One turning vector, and how many ticks it has turned:
The counts run from 0 to 331.
[4 3 -16 17 -4 12 -9 3 -16 -18 -23 -9 -7 1 1 -5 8 -36 11 2 -35 -15 2 7 12 -19 -19 -3 -7 -6 -6 18 4 8 -3 -7 9 15 11 9 9 3 -13 5 12 -9 9 -17 14 0 -6 18 -7 20 -13 -2 1 -15 8] | 318
[19 16 0 -7 19 -5 -3 30 -11 -2 20 -7 16 -7 -14 19 -25 7 4 -17 25 -8 0 3 3 13 -9 -10 -6 26 12 -5 16 9 -7 10 -10 4 4 -31 1 0 1 8 -23 22 -17 1 2 12 -8 -25 13 -14 -14 16 -18 -2 4] | 149
[15 9 -32 -11 9 -4 15 10 -24 4 17 0 -16 9 21 0 1 -13 32 6 -3 -17 7 -5 2 -4 4 -14 0 15 -7 30 -7 5 12 -10 24 9 -11 15 0 0 -5 -2 -21 8 0 -11 1 -3 -2 9 1 6 -3 14 -16 -21 13] | 81
[-17 15 -2 6 12 1 -14 19 -17 7 -27 -27 -5 -3 -10 -8 -18 0 -6 -24 23 -16 0 10 -21 -23 -7 -5 -8 -2 4 25 25 5 4 -11 12 5 7 -11 -8 -2 -5 19 0 10 -18 -6 9 -5 -20 -10 -28 11 -6 5 6 -9 -1] | 140
[12 20 -14 -2 -3 21 -15 26 -14 -15 18 -16 -8 -8 1 13 -4 9 -4 -7 -9 -6 -3 -21 27 2 -18 -13 1 24 14 -1 16 19 -6 16 -13 26 13 1 0 6 -7 1 -4 -3 -22 6 17 1 -18 -14 12 -13 -27 18 -3 -14 17] | 240
[-1 8 -22 -25 26 -10 16 21 -7 -6 28 -12 4 -10 -15 22 -10 2 14 -10 21 -11 8 17 -2 8 10 -9 -12 32 18 4 3 17 -14 -1 22 8 -5 -15 -6 -7 7 7 -23 27 -14 4 -1 9 -2 -5 3 3 9 25 12 10 9] | 150
[-13 -19 -11 11 15 -21 -7 -13 0 5 5 -1 -4 2 -9 16 -35 -20 19 -24 7 -1 9 9 -27 -17 -7 4 -13 8 4 8 -8 -3 11 -28 -1 -1 8 -25 12 9 -9 -1 6 20 40 2 -8 4 -12 4 -9 -10 1 12 3 14 -18] | 275
[5 -13 -8 4 10 -7 -20 0 -16 21 -2 4 -21 -11 19 -5 -27 -32 33 -4 7 7 12 -2 -10 2 6 6 -6 -7 -21 9 13 -20 15 -3 -9 11 3 -18 8 -21 1 -9 -15 -1 14 -9 20 12 2 5 -24 -12 5 23 2 -13 -1] | 293
[-4 26 5 14 4 18 -11 23 -24 -18 -26 -33 -11 18 -7 4 -5 -14 -21 -18 3 -17 -2 12 2 -22 -7 -5 -4 -7 5 -2 18 3 0 -3 12 11 17 -3 -1 6 -7 -2 15 9 5 -7 4 4 -13 7 8 18 2 -12 11 1 7] | 231
[6 5 0 0 -14 21 -3 7 2 -29 7 -13 -15 2 -19 23 -14 -7 2 -22 3 -11 -15 -1 -4 12 -9 -27 3 15 25 -16 9 31 -2 14 13 7 20 -15 13 10 13 14 18 15 3 -4 -20 -5 -17 -8 5 -8 -1 17 9 32 3] | 32
[-4 -5 -6 7 18 -11 -8 16 -14 17 -24 -8 -11 10 3 10 -21 -16 1 -20 -15 3 -4 2 -18 -7 0 -2 -19 -24 -26 12 19 -12 27 -24 3 10 10 -16 10 -10 17 2 0 -2 7 -18 18 2 15 28 -18 14 19 2 5 8 -6] | 297
[4 17 -11 -5 10 12 -21 10 -17 -3 -2 -10 -7 -4 -6 18 3 -10 9 -21 10 -31 9 2 -4 4 -4 -14 12 43 24 -16 -6 7 -3 -3 28 4 -11 -24 -6 10 3 20 -16 1 -5 8 24 8 -3 -9 -4 -1 11 22 5 -15 2] | 242
[7 -6 -14 17 25 -16 4 12 0 2 36 -3 -12 10 7 23 -12 3 27 4 -9 -12 9 -16 -1 10 -1 -7 -9 18 2 18 -22 2 6 -17 1 -3 -1 17 4 -10 6 7 -13 13 10 -17 -3 -4 -10 8 14 17 -10 19 11 5 -8] | 77
[-1 9 -20 3 -8 18 0 0 -1 -8 -24 -2 5 -20 -6 -24 -8 -32 8 -7 -7 -11 -4 17 6 -7 -11 -12 -13 15 15 14 40 10 4 8 -16 9 23 -27 6 16 -5 -3 -10 1 0 -2 11 1 -18 -12 -19 -10 -13 5 7 -10 15] | 42
[-22 -10 -22 -8 20 6 8 20 11 -2 -20 -10 -9 2 16 -6 -11 -7 -1 -22 22 -23 -7 0 -27 8 3 -15 10 12 16 16 20 2 17 6 22 15 8 -6 7 -4 8 24 -6 7 -10 -18 -5 6 3 -15 -8 1 -5 3 5 22 -12] | 53
[18 4 -18 -3 16 1 2 5 -7 16 -9 4 -10 -3 17 -5 -15 -32 6 -1 -17 13 6 -2 -9 -12 9 -2 -30 -3 -9 26 30 -1 16 -12 6 0 -2 -13 -3 -5 5 -13 -28 3 -12 -7 31 0 15 11 -23 4 1 3 -6 -9 6] | 292
[-5 6 4 13 25 21 -11 33 -4 -15 4 -17 8 2 -6 14 -17 0 -16 -29 29 -10 5 10 -5 1 0 -14 -9 14 16 -9 28 10 11 7 3 1 8 -26 6 -11 4 18 2 24 -8 -9 -7 13 -14 -20 8 1 1 -2 10 14 1] | 144
[30 -7 -8 30 10 16 -24 10 -7 -11 26 13 -13 12 11 16 -10 -26 36 4 -13 4 -1 -13 19 8 -3 -5 -16 24 3 -5 -9 4 10 1 2 3 3 -4 2 8 1 -2 -12 -5 9 -9 19 7 0 10 12 0 -4 15 -15 -10 15] | 83
[25 -13 1 13 6 3 26 1 5 -1 11 -7 3 2 -22 -14 -22 -22 24 -11 -5 -6 4 13 25 11 -4 0 -27 -11 -4 19 18 -14 -2 -19 -19 9 16 -12 1 -8 -2 -17 -3 9 10 -27 11 2 -3 8 16 18 -5 -8 15 17 17] | 295
[12 10 4 7 -10 7 -26 10 -5 0 -14 -1 5 -14 -25 14 -15 -16 -8 -22 6 5 1 -12 8 -1 -15 -10 -21 25 17 -5 5 27 -4 -2 7 -18 0 -26 -14 8 9 12 9 -3 6 -16 31 -3 3 -11 -10 7 14 18 1 1 6] | 130
[0 5 -30 16 11 22 -3 14 4 -16 -3 -5 -8 13 19 -1 -8 -3 13 -26 -4 -22 -11 7 -12 -8 -1 -19 17 0 9 19 23 6 17 -12 6 26 23 -8 18 4 -9 0 4 6 -11 -2 -26 -11 -18 7 6 -4 -24 -9 -11 16 2] | 166
[17 30 0 -6 10 13 0 10 -12 -17 -4 -14 -2 -10 -16 -1 1 -6 -4 -11 4 -29 9 6 16 10 -5 -13 1 42 20 6 13 15 -6 16 3 7 -7 -4 -4 11 -7 1 -26 10 -22 6 15 8 -8 -23 14 -12 -4 23 1 -16 21] | 241
[6 12 -4 30 5 15 -13 21 -23 -2 -24 -7 -31 25 13 9 -2 -15 -8 -13 -32 -13 7 -11 0 -20 0 7 -13 -10 -14 10 14 0 33 -13 10 12 -2 2 6 -6 7 -11 -1 -10 -3 -18 20 -3 -8 32 -1 15 -12 -12 2 -8 -2] | 93
[36 3 -11 19 18 8 10 24 -4 -8 16 3 -19 7 -1 24 4 -14 6 10 -26 -1 -1 -16 17 28 -10 -5 -13 12 -13 -16 12 14 4 17 -3 4 3 7 4 -16 9 7 -3 11 -4 -27 24 8 6 17 28 9 -2 13 10 9 13] | 309
[2 6 -26 -10 21 -6 -5 18 -18 -4 6 -10 -8 -24 -6 -5 -2 -14 12 2 5 -12 11 16 -4 -9 13 1 -5 13 2 8 25 -1 -10 -1 -17 15 14 -20 -6 4 -8 -9 -41 13 -15 11 15 13 -16 -11 -22 -20 7 13 -2 -18 10] | 154
[0 1 -22 30 11 7 16 -12 19 1 19 -12 -16 13 8 13 -20 -11 23 -11 -8 -1 16 -10 -5 -4 -2 -6 -16 14 23 28 -3 25 23 -16 -10 -10 8 -3 3 0 8 -7 -6 17 3 -20 0 -10 -14 -8 -11 -1 -19 -2 13 17 -5] | 281
[-2 13 -2 1 11 7 -23 29 -33 -11 -21 -23 -9 15 -1 14 -7 7 -23 -16 -9 -13 -4 -10 -11 -16 -32 -6 9 -13 -9 2 8 18 12 -14 6 14 0 -3 4 -3 5 8 -1 3 -12 -1 7 -10 -4 -2 -4 10 0 10 -5 -1 2] | 232
[4 9 10 0 13 -22 -12 2 -17 -2 -10 -2 -6 5 -21 -2 -2 -13 -5 -8 -29 -25 27 -14 3 -10 -21 13 5 7 -26 15 4 -22 4 -4 -26 8 2 6 14 -11 1 2 -16 -9 10 -9 28 7 -5 -15 6 4 -16 24 9 -37 -2] | 320
[1 -4 -18 -1 21 0 -12 7 -15 -11 10 -2 5 -20 -10 -2 -24 -25 32 -14 21 -16 3 23 -3 -4 1 -6 3 19 5 -9 1 -11 -14 -7 3 16 8 -29 16 0 -16 2 -15 12 10 11 2 4 -7 -10 -16 -23 5 24 -3 -22 12] | 155
[2 -2 -2 18 19 7 -10 24 4 10 11 7 -2 -10 10 5 -11 -19 9 -17 20 -9 14 -6 -10 17 10 -15 -9 29 9 -10 13 -3 16 16 1 -13 0 -25 12 -5 21 24 -24 13 -8 -20 9 20 5 -26 2 -11 3 3 -2 6 -6] | 57
[24 -5 -25 -1 7 14 9 34 12 -15 16 9 -9 3 -4 9 -6 -10 4 -28 -8 -10 -7 -13 6 22 11 -10 12 14 5 9 21 -4 12 5 2 20 16 -11 4 10 -3 1 -6 6 -21 -6 -1 0 1 12 36 3 -16 -5 -17 25 1] | 171
[-2 -7 -25 6 -6 6 -2 8 22 5 16 -1 7 5 12 14 -16 7 23 5 -4 6 -11 -29 -12 6 0 -16 -20 8 8 32 13 18 6 -16 -4 0 16 2 -1 7 9 9 8 6 -13 -22 9 -8 -15 -4 5 2 -33 18 2 17 7] | 55
[15 30 22 20 15 26 -17 5 -4 -10 8 -23 -6 9 -7 7 -14 -21 -3 -28 2 -17 12 -2 8 -1 -4 -1 17 23 10 -6 3 21 9 13 12 -2 -10 -5 -8 -6 9 4 14 12 -7 1 2 -11 -12 -18 14 -6 -7 3 -9 -32 6] | 10
[27 16 -1 18 8 -3 6 1 -2 15 -7 16 -12 7 14 12 -13 -28 14 7 -16 -3 -13 -10 -15 7 -7 -16 -14 19 9 -11 0 23 31 -2 8 -28 -8 -8 -7 2 22 12 -22 6 18 -21 14 2 3 -2 -10 -3 10 19 -13 -15 -5] | 195
[-7 17 -6 -6 -9 -1 -13 4 -8 -13 -15 -14 -15 12 6 18 -5 7 -14 4 -29 6 5 -25 0 -13 -31 -7 1 -3 0 11 9 37 3 6 -7 -1 12 13 -10 -1 3 -3 18 -10 -9 -8 2 -17 -17 3 -10 7 -35 11 3 5 -1] | 120
[14 -18 -5 -1 12 -21 1 10 -2 8 12 24 -19 3 -3 11 -22 -19 8 1 -17 -3 17 -25 -9 19 -10 -1 -3 26 -15 -9 -7 5 21 25 5 -13 -13 -3 -5 -10 16 2 -18 7 33 -18 15 14 9 8 4 -1 5 28 -14 8 -5] | 196
[-36 -4 3 3 9 1 -10 7 4 -4 -6 -13 -18 8 -18 12 0 2 -2 -35 10 -26 34 -5 -15 -5 12 5 7 16 14 2 2 -19 20 11 4 0 7 -23 8 3 2 5 -8 4 -8 0 -10 18 -12 -14 -3 -11 -3 10 25 10 -8] | 256
[-10 -26 -23 -8 18 -7 8 19 13 1 18 8 3 -8 -5 3 -18 -2 18 -13 26 -13 -9 -13 -13 15 8 -15 -3 24 0 -2 7 -8 14 4 19 11 2 -18 9 2 18 28 -8 9 4 -18 4 19 10 -6 13 -1 3 24 -9 23 9] | 58
[6 10 5 20 3 -13 28 9 11 2 2 -3 -26 16 -2 18 0 -10 1 -11 -44 -5 12 -22 -11 9 1 -4 -13 16 13 15 14 17 36 3 -5 -20 -5 11 -1 -11 4 11 -24 14 2 -16 4 11 -12 15 9 11 -6 3 10 19 -13] | 190
[-1 -17 -20 -4 13 -16 -1 1 -17 12 4 0 -22 9 8 7 -14 4 11 1 -17 7 2 -15 -15 1 -1 13 0 -16 -36 24 9 -14 9 -12 -6 33 10 -1 6 -15 2 -7 7 9 6 -13 11 -5 9 15 -11 12 -10 18 17 9 3] | 298
[-3 -19 -11 15 -4 0 -13 12 3 -7 0 15 2 -11 -8 5 -30 -19 9 1 -15 8 4 -7 -2 -13 1 -9 -17 -2 -12 17 33 1 7 3 -22 23 37 -20 1 2 -15 -11 6 7 17 2 -8 15 -14 -3 -9 -12 -18 4 -24 12 3] | 272
[-6 22 8 1 -2 1 -11 10 -15 -7 -3 -13 -15 13 -20 18 -15 12 -6 -19 -13 7 -14 -26 -21 -5 -5 5 2 7 2 4 21 17 26 5 -24 -4 9 -18 4 8 -1 8 -13 -2 -18 16 4 -7 -19 -15 -12 -21 -28 26 11 -13 -4] | 29
[11 -6 -26 -4 11 -1 -19 12 3 -20 13 -4 17 -1 -20 9 -18 -17 23 -18 13 -5 1 19 13 6 -7 -11 -2 12 7 4 -14 4 -20 -32 1 13 14 -28 17 19 -7 0 -7 4 24 -5 5 -3 -8 4 5 -1 -9 14 1 5 16] | 156
[4 -20 -10 19 13 14 -1 11 -3 -5 7 -2 9 -15 -10 -6 -21 -31 37 -7 11 -11 -3 14 12 -3 9 -19 -25 9 9 3 -4 -5 -5 -12 13 4 18 -15 10 -2 -6 9 -1 8 26 -22 -7 12 -11 12 7 17 1 1 -5 11 20] | 64
[27 10 -2 2 15 11 13 21 -13 -8 4 5 -11 10 24 0 -9 -6 2 0 -15 -4 -14 -16 0 15 -11 -2 3 -4 -18 17 37 6 21 17 1 13 20 7 5 -13 3 1 -4 11 -15 -18 5 10 4 -6 20 5 -18 11 -16 -4 4] | 305
[-22 3 7 11 3 -14 -24 8 -12 8 -8 -25 2 -7 -20 8 -13 -5 -4 -17 12 -3 27 3 -19 -18 2 0 -21 12 4 9 2 -5 -8 -22 5 -3 6 -20 -2 -1 12 9 2 1 5 -6 25 0 -12 -26 -38 13 8 14 38 -7 4] | 136
[2 -16 -12 -1 2 -9 17 7 6 1 25 2 -29 -5 -7 -10 1 -21 10 13 -22 -7 23 -12 12 20 5 -6 -10 30 -5 9 -4 5 7 32 5 0 1 4 -5 -15 6 -13 1 5 22 -16 6 24 -3 10 5 25 4 23 -7 25 1] | 197
[11 10 -7 10 33 -25 -1 14 -13 10 17 2 4 14 8 11 -19 2 13 -10 10 -20 3 -2 -15 -5 -14 -4 10 16 -7 12 -9 4 27 -26 6 -4 -2 3 11 -4 12 20 -17 20 15 -16 3 -8 -4 5 3 0 -7 18 -10 -21 -13] | 76
